Rows are one point carried round by a steady rotation, each followed by how many steps it has turned.
The counts run from 0 to 141.
[143 104 155 136 120 171 135 139 131  88 104 165 124 108  82 141  71  81
  91  93 159 135  91 123  94 148 111 120 148 121 152 129  73  92 151 173
 115 166 102 138 136 143 133 110  92 160 205 154  79 148 118 194 147 115
 146 144 121  86 129 145 113  93 123 122 107 120 143 122  98  98 122 111
  78 139 143 124 100 127 112  87 136 119 110 168 113 105 128 127] -> 68
[135 114 108  79 122 193 144 149 106 134 163 144 135 122 126 100 102 108
 132 135 117 130 142 134 169 131 165 138 127 122 148 194 109  95 148 152
 133 151 122  80 136 105 125  81 150 128 137 169 133 154 139 205  88 146
 106 137  83 156  97 121 114 128 128 119 149 146 140 169 112  61 123 102
  93 139 141 125  75 129 107 152 111  84 156 144 103  76 140 121] -> 72
[127  78 142 160 141 137 109 149 151 142 166 152 121 182 140 122 103 123
 128 134 117 119 128 157 132 141 140 117 131 111 110 128 152 141 135  95
 130 101 173 162 143  88  58 102 124 109  99 100  98 137 117 106 107 111
 196 115 176 128 130 184 117 111 130 147 105  95 135 101  90 178 160 127
 112 120 105 134 139 114 197  80 100 151 156 111 121 147 165 140] -> 22
[ 68 112 137 138 155 138 130 113 133 194 116 154 143 115  93 126 143 150
 162 149 100 146 154 154 147 153 171 153 117 124 118 172 117  81  96 116
 108 154 138  69 131  60 123 152 144  84 150 137 138 120 108 180 141  62
  99  83  85 156 101 129 117 166 160 117 137 141 135 176 130 122 140 104
 107 154 105 127  97 158 137 174 137 141 131 134 147  86 124  99] -> 2
[147  84 137  74 101 142 111  97 147 100 167 106 160 108  92 105 139 151
 139 170 122 161  86  84 153 118 153  97  88 170 120 161 157 122 177 176
 157 128 145 139 137  94 115 143  93 169 156 166 140 109 152 133 110 147
 125 143 115 134  98  75 114 126 123 142 117 128  67  67 108 129  79 149
 145 101 104 121  85 143 136  97 130 133 157 146 123  95 109 110] -> 141
[138  87 158 109 164  70 117  62 170  97  68 141 144 132  99 140 131  84
 117 139 112 166 116 116 106 145 136 111 129 139 104 123 131 100 163 198
 105 148 100 116 109 146  88  86 129 156 140 137 110 130  69 128 143 145
  92  89 100 143 133 123  95 152 160 114 136  85  92 137 128 140 112 153
 128  79 150 125 108 109 119 114 135 138 129 100  85 117 134 131] -> 102
[103 151  85  94 103 114  95 153 117 145 177 108 134 162 151 130 132 122
 164  99 170  98 131 124  90  95 107 141 157 114  96  84 185 173 103 135
 120 121  76 159 124 187 101 134 154 134  93 139 152 132 140  96 132 135
  99 125 137 169 126 150 144 134 104  89 159 143 159 118 139 153 131 155
 179 114 131  85 164 116  94 131 126 121 126 115 142 142 155 106] -> 116
[125 119 117 142 162 163 151 135 104 124 120 180 101 127 127 121 134 164
  78 129 105 142 117 114 158 145 133  76  82 149 166 148  98 151 149  97
 145 114 159 143 141  64 153  94  96 130 137 119 140  85 116 125  88 125
 171 162 132  75 140 105 103  89 135 127  71 143  80 117 150 144 164  95
  99 164 121 162 131 138 137 117  94 112 108 127  94 103 122 182] -> 55
[147  92 132  86 113 143 107 150 142  83 183 130  99 146 143 113 158 143
 129 167 135 131 173 128 117 112 117 108 136 157 102 107 164 163 125  66
 138  94 172 152 111 130 101  83 107 155 105 109 156 145 108 110 136 131
 123 113 155 154 148 159 113 103 146 176 105  99 151  84 105 150 108 151
 137 121 108 172 186 112 147 109 143 147 155 122 135 173 127 153] -> 24
[150 100 130 128 146  97 140 148 151 145 160 118 160 192 171 107 110 107
 139  95 116 116 136 122  97 110 123 106 175 130 130  91 179 149 130 120
 114 125 145 169 153 155  95  69 141 115 123 137 116 147  63 109 130 146
 174 129 118 164 130 180 144 138 121 133 132  98 135 120 119 113 114 134
 119 137 167 134 155 107 143 175 112  97 181  67 115 144 169 140] -> 27
[ 93 130 145 162 135 155 137 102 152 147 145 117 107  94  81 145 169 124
 111 135 144 136 119 159 118 147 137 150 165 120  46 109 133  68  92 128
 120 110 128 117 128 115 132 161 141 119 101 142 169 153 171 143 136  73
 101  70 155 124 116 120 143 121 140 115 138 118 126 171 149 155 133 108
 127 115  98 145 148 148 168  86 173 190  99 144 149 175  87  84] -> 5
[101 149  99 116  91 131 123 158 139 165 204 146 183 129 149 101  89 206
 183 108 115 123 130 125 112 159 155 178 101 140 133  98 149 157  85  95
 130 145 134 145 101  78  87 149 135 129 129 110 156 114 114  93  83 104
 126 119 126 145  78  99 135 153 137 131 119 138 113  88 139 139 132 148
 134 121  98 101 134 162 108 134 123 121 125 151 166 100 129 118] -> 123
[148 105 138 173 124 126 166 128 150  73 158 122 140 116  95 126 125 160
  79  99 130  98  63 125 167 123 102  65 128 139 127 129 153 164 146 127
 115  81 179 152 138 129 134 112  85 141  80  98 174 104 131 113  95 122
 146 164 117  55 105 122 124  83 149 108  89 122  93 113 167 149 161  88
  91 128 132 144 133 145 147 103 139 148 140 139 127 133  96 138] -> 57
[146 137 151  92 159 132 138 122 103 106 130 131 116  94 123  88 136 212
 137 161 102 118 169 182 146 133 150 143  96 116 118 145  96 123 138 128
 129 133 135  75  98  85 133 120 135 134 100 103 158 116 106 113  85 148
 104 112 100  90 141 112 126 147 168 128 152 117  97 124 161 156 186 129
 143 129 103 135 154 130 102 142 165 184  98 145 134 133  85 143] -> 89
[108 176  99 153 120  83 145 103 108 173 158  83 149 151 141 162 151 139
 149 125 133 112  93  97 147 111 103 128 128 125 157 110 150 145 125 136
 141 103 123 161 169 166 170 179 135  99 116 132 131 104 137  68 117 162
 113 154 158 148 109  91 150 169  91  88 121 164 118 144 153 114 120  99
 177 147 163  91 140 159 122 143 112  87 147 120 127 144 157 111] -> 46
[109 135 147  82 158  70 119  90 113 140  86  87 158 151 121 170 150 145
 155 157 127 114 104 134 146 121 160 155 103 137 113 116 145 146  86 149
 133 151 127 125 128 118  99 146 133 148  97 128 111 135  81  75 153 123
  96  91 147 125 138  76  90 160 109 110 130 122 116 118 120 151 117 195
 173  78  89  88 167 106 116  83 160 126 147 129 117 127 136 116] -> 13
[156  95 133  66 135 126 114 134 142  95 175  97 122 149 163  92 159 148
 164 146 137 139 171 117 117 130 134 101 151 166  73  99 165 166 124  79
 149 116 131 152 129 114 102  65 135 152  82 128 155 160  95 107 132 146
 135 124 111 166 158 147 125 100 131 172 113  95 121  89 124 132 107 182
 123 115 121 155 180 105 127 144 150 127 169  80 121 169 119 167] -> 25
[ 83 147 124 104 139 129 145 105 129 144 153  72 136 103  98 131 187 122
 143 141 130 112 132 148 137 139 148 166 160 129  78 137 157  90  78 109
 114 108 119 101 129 123 134 153 152 116  79 156 193 151 166 132 143  93
  61  71 137 155 117 106 133 150 135 106 142 141 137 170 158 145 106 121
 158 121  88 133 160 133 155 108 195 173 127 134 158 178  89  99] -> 6
[173 142 121 120 130 104 140  92 104 131 149  63 169 126 108 100 167 121
 157 117 115 131 111  84 121 125 128 142 124 158 150 120 172 123 129 113
 167 146 102 150 133 145 125 139 125 173 150 158 162 131  94  85 156 170
 129 105 134 134 124  58 119 138 102 116 121 134  90  96 110  76  53 159
 182 122 109 141 116 128 103 144 178 127 142 111 146 136 130 146] -> 135
[115 129 102 123 111 161 111 120 153 154 179 189 108 112 134 122 118 153
 154 168 126 188 169 105  88 175 135 163 117 155 137  88  98 111 137  92
 150 124 124 131 104 120 147 122 108 123 188 150 152 137 170 173 103 129
  94 137 136 172 114 107 124 155 123 187 112 123 110 117  91 108  91  74
 126 162 134 153 129 166 112 149 116 116 126 109 108 128 136 137] -> 36
[ 69 103 108 102 103 130  83 140 138 151 115 183  82 168 160 166 145 108
 153 168 125 126 137 127 131 141 106 126 114 164  88 145 166 152  88 114
 115  90 123 131 150 112  95 131 171  97 124 112 107 118 161 154 133  94
  89 124 127 204 125 180 113 128 131 156 122 128 151 149 109 155 119 164
 126 119 122 134 121 150 135 128  75  92 132 122 138 113 166 143] -> 112
[113 103 145 159 113 156 112 141 134  72 164 149 103 106 115 156 152  95
  80 149 126  91 116 176 146 123 109 149 160 134  99 136 107 133 131 158
 155 106 153 111 138 158 150 143 135 133 130 135 122 149 218 205 117 105
  81 156 128 140 122 144 140 117 137 156 139 125 171 189 129 109 138  84
 102 133 116 131 102 162 142  94 111 130 125 174 115 129 120 101] -> 75
[148 126 132 123 155  93 135 109 115 113  56 130  67 141  88 151 159  84
 120 154 107 164 170 118  80 166 122 129 109 131 150 143 130 108 123 126
 101 131 112 106  99 133 113 103 102 155 156 128 116 135  73 144 194 142
  81  72 130 152 168 131  92 153 157 122 115 125 115 119  96 144  89 149
 148 137 131 157 140 114 122 149 149 128 104 134 114 160 165 186] -> 100
[100 147 113 162 139 180 122 156 116 185 165 172 124 116 160  81 105 179
 146 111 115 139 156 133 112 145 160 151 104 128 112  90 132 117 110  47
 137 128 117 132 121  60 110 101 160  99 173 124 145 125 117 120  88  98
 163 107 152 121 109 111 129 108 125 131 122 117  90 134 135 116 152 122
 104 145  87 151 140 145 134 133 133 167  70 102 137 119 121 147] -> 125
[138 117 159 155 127  87 146 102 130  64 123 119  82 118  92 133 168 146
 120 179  94 111 148 173 127 161 113 136 129 160 119 153 132 128 114  96
 130  83 161  88 111 107 112 125 121 133 119  79 131 128  98 114 179 101
 120  78 129 122 156 155 117 144 195 165 124 109 128 142 131 170 143 147
 121 155 101 174 152 154 155 139 151 159 106 161 166 169 112 173] -> 94
[154  93 145  92 100 128  99  88 160 113 144 128 148  86  73 115 153 124
 104 180 101 157  88  75 130 114 133 123  93 178 150 126 138 137 171 157
 168 125 156 148 125 109 120 155  73 165 166 154 126 103 155 132 118 143
 120 127 126 117 106  72 106 128 126 150  87 140  79  76  97 129  71 111
 158 118  98 135  99 143 144  84 121 146 131 177 122 117 120 104] -> 140
[187 148 128 129 103 103 148  98 104 100 157  80 144 121 112 117 159 125
 135 120 115 122  85  83  96 130 125 146 147 150 128  78 162 130 135 113
 168 135 121 164 120 161 133 158 117 180 162 157 167 151 120  81 185 153
 124  97 155 133 131  66 128 121 109 131  94 129 100  94 125 102  67 166
 179 130 100 157 146 132 118 109 177 153 127 125 144 174 127 140] -> 134
[128  89 150  63 154 102 117 108 153 135 142 123 136 136 121 132 160 162
 118 163 107 124 146 141 165 117 169 132  88 139 104 121 156 173 112 136
 136 127 178 121  97  91  74  90 124 137  92 116 155 113  95 115  76 135
 114 115 125 148 108 108  83 142 143 158 119 120  79  99 113 156 132 139
 124  73 105 134 172 108 137 108 126 135 175 131  96  97 141 142] -> 19
[137 167  76 115 127 148 164 154  95 157 169 133 129 134 116  96 113 182
 123 137 115 111 123  87 166 130 139 130  72  86 203 152 118 163 133 101
 124 120 156 129 124  93 129 121  86 133 110 120 152  72 112 103  82 163
 132 163 153 104 109  71 113 129 119  76 111 168  86  97 129 158 121 103
 159 146 130 122 118 133 123 116 127 103 148 160 117 118 136 146] -> 53
[113 148 140  85 114 151 119 152  90 116 139  90 139 140 192 124 146 138
 166 150 154  87 119 153 169 100 125 135 159 136 104 191 120  99 112 146
 154 142 122  98 189 128 146 136 174 111 103 138 105 163 143 161 129 135
 131 127 111 159 141 133 147 115 115 122 196 131 180 193 158  83 162 178
 103 122 117  91  92 140 104 134 115  96 134 141 143 125 130  96] -> 78
[101 153  88  92 116 111  86 161  97 179 150 142 125 191 175 116 131 147
 176 102 148 114 154 123  94 100 119 157 132 113 134  84 161 179  66 101
 111 130  83 134 126 152 111 128 149 124 109 150 136 124 116  97 129 144
  98 131 117 177 119 138 116 159 104 107 159 135 163 108 127 148 124 158
 173 128 141 100 151 129  84 150 103 100 127 146 144 122 178 120] -> 117
[154 123 128 215 126 120 118 119 118 135 140 121 140 140 139 139 139 111
 122 106 112 123  78 106  91 142 119 138 155 158 115  87 154 122 130  86
 169 113 116 188 152 126 147 142 146 150 185 121 112 151 117  92 182 113
 182  90 184 107 146  99 134  97 118 146  95 110 119 124 135  87 113 145
 123 145 107 167 125 161 166 105 148 159  87 101 147 168 129 142] -> 132
[125 165 138 115 117 105  96 157  70 113 107 117  75 122 130 138 155 121
 102 141 135  80 155 186 116  79  90 135 155  92 139 110 106 141 110 153
 145 117 121 122 135 173 173 162 136 127 139 137  82 128 174 143 141 157
 103 153 166 128 188 151 129 141 117 140 167 137 177 177 148 128 171 104
 181 139 121 121 145 137 104 125 123 144  96 167 116 163 146 122] -> 81
[135 115 125  45  98 180 149 150 109 101 187 120 149 100 103  90 110 111
 139 138 130 116 136 127 150 135 156 148 135 124 141 160  94 104 138 163
 136 152 112  79 124 136 128 103 107 161 133 164 160 157 141 196  97 148
  75 131  95 159  97 119 121 139 125 118 152 153 145 139 116  71  96 114
 111 119 134 106  76 125  95 131 151  85 165 157 129  83 107 124] -> 71
[131 136 132 214 122 115 144 116 115 145 132 118 151 129 148 127 134 131
 147 103  94 115 102 101 123 153 130 129 135 167 115 117 168 111  98  68
 151 119 137 156 170  95 127 134 157 114 182 119 110 144 107  87 174 102
 199  86 142 129 126 102 132 115 138 133  89 114 112 139 140  73 113 154
 113 157 115 155 115 156 159 141 125 144 101  87 145 150 135 169] -> 131
[106  85 112 123 114 111 131 103 164 143 132 142 141 164  79 138  67  73
 144 129 122 134 114 121 107 166 150 154 114 100 121 159 152 106 148 183
  86 129 121 113 117 152  62 125 122 145 130 112 114 134 109 141 121 131
  84  64 132 152  95 134 113 175 162  86 143 101 117 101  89 162  90 146
 143  96 136 103  71 113 162  85 123 125 147 119 127 113 168  96] -> 104
[141 138 124 138  90 145 191 151 103  76 177  86 136 144 122 123 128 152
 131 124 129  86  89 100 169 142 122 103 123 153 143 191 152 158 120  75
 119 109 176 135 180 104 103  98  83 156  89 104 159 102 102 114 143 108
 130 137 111 102 110 124 136  78 157 101  93 150 151  84 124 122 110 151
 101 149 114 134 114 142 145 115 151  87 161 162 169 131 113 170] -> 59
[133  96 134 161 109  77 103 149 173 123 138 168 121 149 132 151 125 117
 147 128 131 135 149 114  61 144 103 129 158 144 154  71 147 163 112  94
 122 122 143 174 131 149 107 108  89 126 172 121  92 154  94 141 165 125
 144 138 124 163 132 164 135 145 135 182 104 105 165  92  87 133  99 113
 127 156 144 137 160 142 140 149 104  93 162 111 147 142 171 128] -> 29
[ 86 116 122 113 101 128  65 137 131 127 103 177  88 156 186 158 153 124
 157 154 172 148 129 136 115 120 115 101 142 194  63 117 165 146  99 129
 140  98  91 147 145 106 101 126 175 108 129 119 104 150 157 149 141  89
 122 132 132 169 149 168 112  91 117 163 127 101 154 145 127 161 155 199
 107 119 119 119 147 136 129  93  57 117 103 106 126 141 153 133] -> 113
[165 128 142 170 111 113 126 111 121 116 152  90 131 128 111 132 154 105
 115 105 113 116  94 100  93 136 101 141 154 153 113  68 162 117 137 102
 165 105 114 181 134 157 147 155 135 158 181 141 130 141 130  83 183 137
 155 103 177 109 141  87 128 111 116 132  97 120 121 106 135 108  82 139
 169 132 108 167 136 142 142  96 162 164  83 129 145 185 109 140] -> 133
[118 116  94 125  96 166 114 151 163 175 196 181 119 122 115 116  99 121
 158 150 138 183 175 120  83 182 133 177 135 117 165  91 103 122 136  92
 131 147 121 130  90 140 139 116  96 124 195 148 119 153 160 140 114 135
 123 119 146 170 106 122 145 167 119 146 118 123 132 106  78 110  81  67
 145 169 142 133 119 159 127 149 134 107 133 110 123 160 136 114] -> 35
[120 117 134 166 118 170 128 150 133 123 134 159  98 101 121 144 116  83
  80 144 123 106 119 156 153 135 133 138 144 117 119 147  91 101 145 162
 135 113 141 105 147 130 147 128 150 117 157 147  95 149 194 226 107 114
 112 162 131 147 126 156 140 104 141 144 141 131 154 187 127  71 167  71
  81 147 143 138  84 149 154 124  99 129 133 132 105 104 145 106] -> 74
[ 80 111 133 115 148 111 149 113 153 174 143 132 156  91  94 123 142 156
 156 138 103 139 157 147 120 145 160 154 139 108 130 155 114 107  96 141
  85 152 139  80 114  96 112 147 142  98 137 158 160 121 117 164 143  83
  63  93  88 171  79 116 136 183 161 111 137 151 135 151 136 138 131  85
 135 135 110 101 104 161 128 183 146 135 131 166 143  87 109  93] -> 1
[142 118 109 162 149 100 169 128 112 134 112  90 110 187  99 111 119  64
 131 104 111 106 137 134 100 157  99 122 163  89 139 149 144 107 130 124
  88 119 134 116 142 155  93  92 118 135 111 106 129 136  59 102 190 141
 140  63 159 126 143 136 142 165 149  66 150 108 130 126 118 146 116 143
 154 149 142 143 113 105 157 138 161 138 134 104 150 177 162 140] -> 98
[ 95 143 132 141 120 109 120 129 156 138 193 144 169 105 136 116 100 212
 151  84 143 100 112 131  94 133 158 175 109 116 113  59 156 161  97 125
 123 154 128 176  91 137  95 161 132 121 134 127 157 113 121 102  79 109
 105 129 117 124  66 115 131 170 139 127 138 123 115  92 147 153 140 131
 140  93 104  75 145 166  94 131 117 139 108 165 168  93 129  85] -> 122
[134 146 140 196 116 108 147 107 126 144 157 105 171 134 160 137 153 156
 174 116  79 102 101 108 142 139 146 149 132 180 133 121 175 112  95  64
 150 115 144 138 165  84 127 140 172 100 155 114 141 135  88  93 169 105
 156  97 123 149 115 105 121 133 150 149 100 142 105 136 143  75 116 162
 100 159  94 155 108 170 146 175 142 100 121  89 153 115 140 160] -> 130
[ 95 147 141 118 151  60 128  76 129 120  84  90 146 135 107 181 172 133
 121 146 121  91  97 135 137 112 138 158 129 133 100  90 154 138  73 168
 138 123 139 154 120 147 112 177 135 150 102 131 142 148 119  97 167 124
  81  91 157 132 148  98  86 166 119 138 116 113 124 138 121 147 108 160
 171  88 100 114 185 138 131  77 164 146 129 159 124 147 119 117] -> 12
[107 108 112 101 119 150 112  92 185 133 158 186 137  84 128 129 158 163
 149 162 131 203 134 107 115 157 137 149 128 169 110 102 119 112 146 115
 159 119 119 119 115 112 161 121 152 111 179 136 143 133 160 175  89 119
  95 136 112 160 106  98 127 143 117 185 106 107  92 139 125  95 111  82
 103 143 146 153 139 176 112 166 127 114 114  91 108 125 110 124] -> 37
[103 154 105 139 136 164 122 149 115 186 188 171 155 122 155  91  89 218
 170 110 129 121 152 120 113 169 164 172  98 140 127 116 129 131  82  61
 134 151 108 129 112  58 104 128 151 113 164 119 154 125 104 111  93 104
 150 104 126 132  87 116 123 128 128 133 139 129 109  94 124 127 147 148
 125 129  83 115 120 153 113 142 131 140 107 115 159 102 127 135] -> 124
[149 106 165 124 141 105 147  83 140  57  95 110 114 117 112 132 176 160
 139 161 111 140 136 157 135 164 117 120 124 168 104 165 138 111 130 100
 124 119 140  96 139 104 118 104 140 147 123  86 142 141  78 112 175 110
 119  89 109 114 148 146 123 115 179 141 122  88 121 122 155 160 146 192
 108 132 121 156 154 127 145 125 174 165  99 123 138 175  90 171] -> 95
[ 97 126  97 153 115 141 143  89 200 149 192 133 193 130 144 134 124 156
 154 130 135 140  87 118 134 160 147 145 157 156  98 118 145  98 158 136
 148 104 116 133 163 139 148 148 158  84 137 127 145 132 169 126  90 109
 123 128 142 167  81 124 156 150 131 121 138 118 117 160 136  91 133  97
  93 137 157 122 105 177 158 132 130  97 138  70 117 129 117  78] -> 39
[121 118  95 138 109 156 129 148 161 183 193 153 143 148 121 105  65 135
 160 109 157 161 148 107  68 157 137 175 140  94 155 101 123 116 137 120
 118 149 107 147 130 151 106 116 113 119 183 139 116 153 138 142 104 140
 141 117 143 156 104 122 150 160 106 123 135 114 128  96  90 123 103  84
 149 156 159 117 112 140 130 148 134 108 150  94 126 143 137  99] -> 34
[129 128 116 203 151 120 172 123 133 142 146 142 104 131  86 101 127 133
  97 124  69  83 149 184 142 154 115 133 134  89 147 149 134 132 131 122
 107 110 186  88 136 121 111 114 125 102 105  85 145 107  88  97 132 108
 159  95 133 105 124 160 143 169 201 122 152 109 122 150 140 157 175  86
 137 161 131 138 121 134 183 168 133 154 126 140 145 142 144 135] -> 92
[118 101 113 104 115 162 120 122 171 163 189 148 180 158 124  81  78 145
 183  99 172 162 126 104  62 140 140 158 166  99 130  88 119 108 162 130
 121 170  78 154 123 149 111 100 123 137 171 154 110 153  96 119 121 143
 167 108 125 152 101 128 150 155 104 121 145  97 136  94 110 113 110 116
 101 133 153  98 106 129 129 144 133 113 139  76 119 127 134  77] -> 33
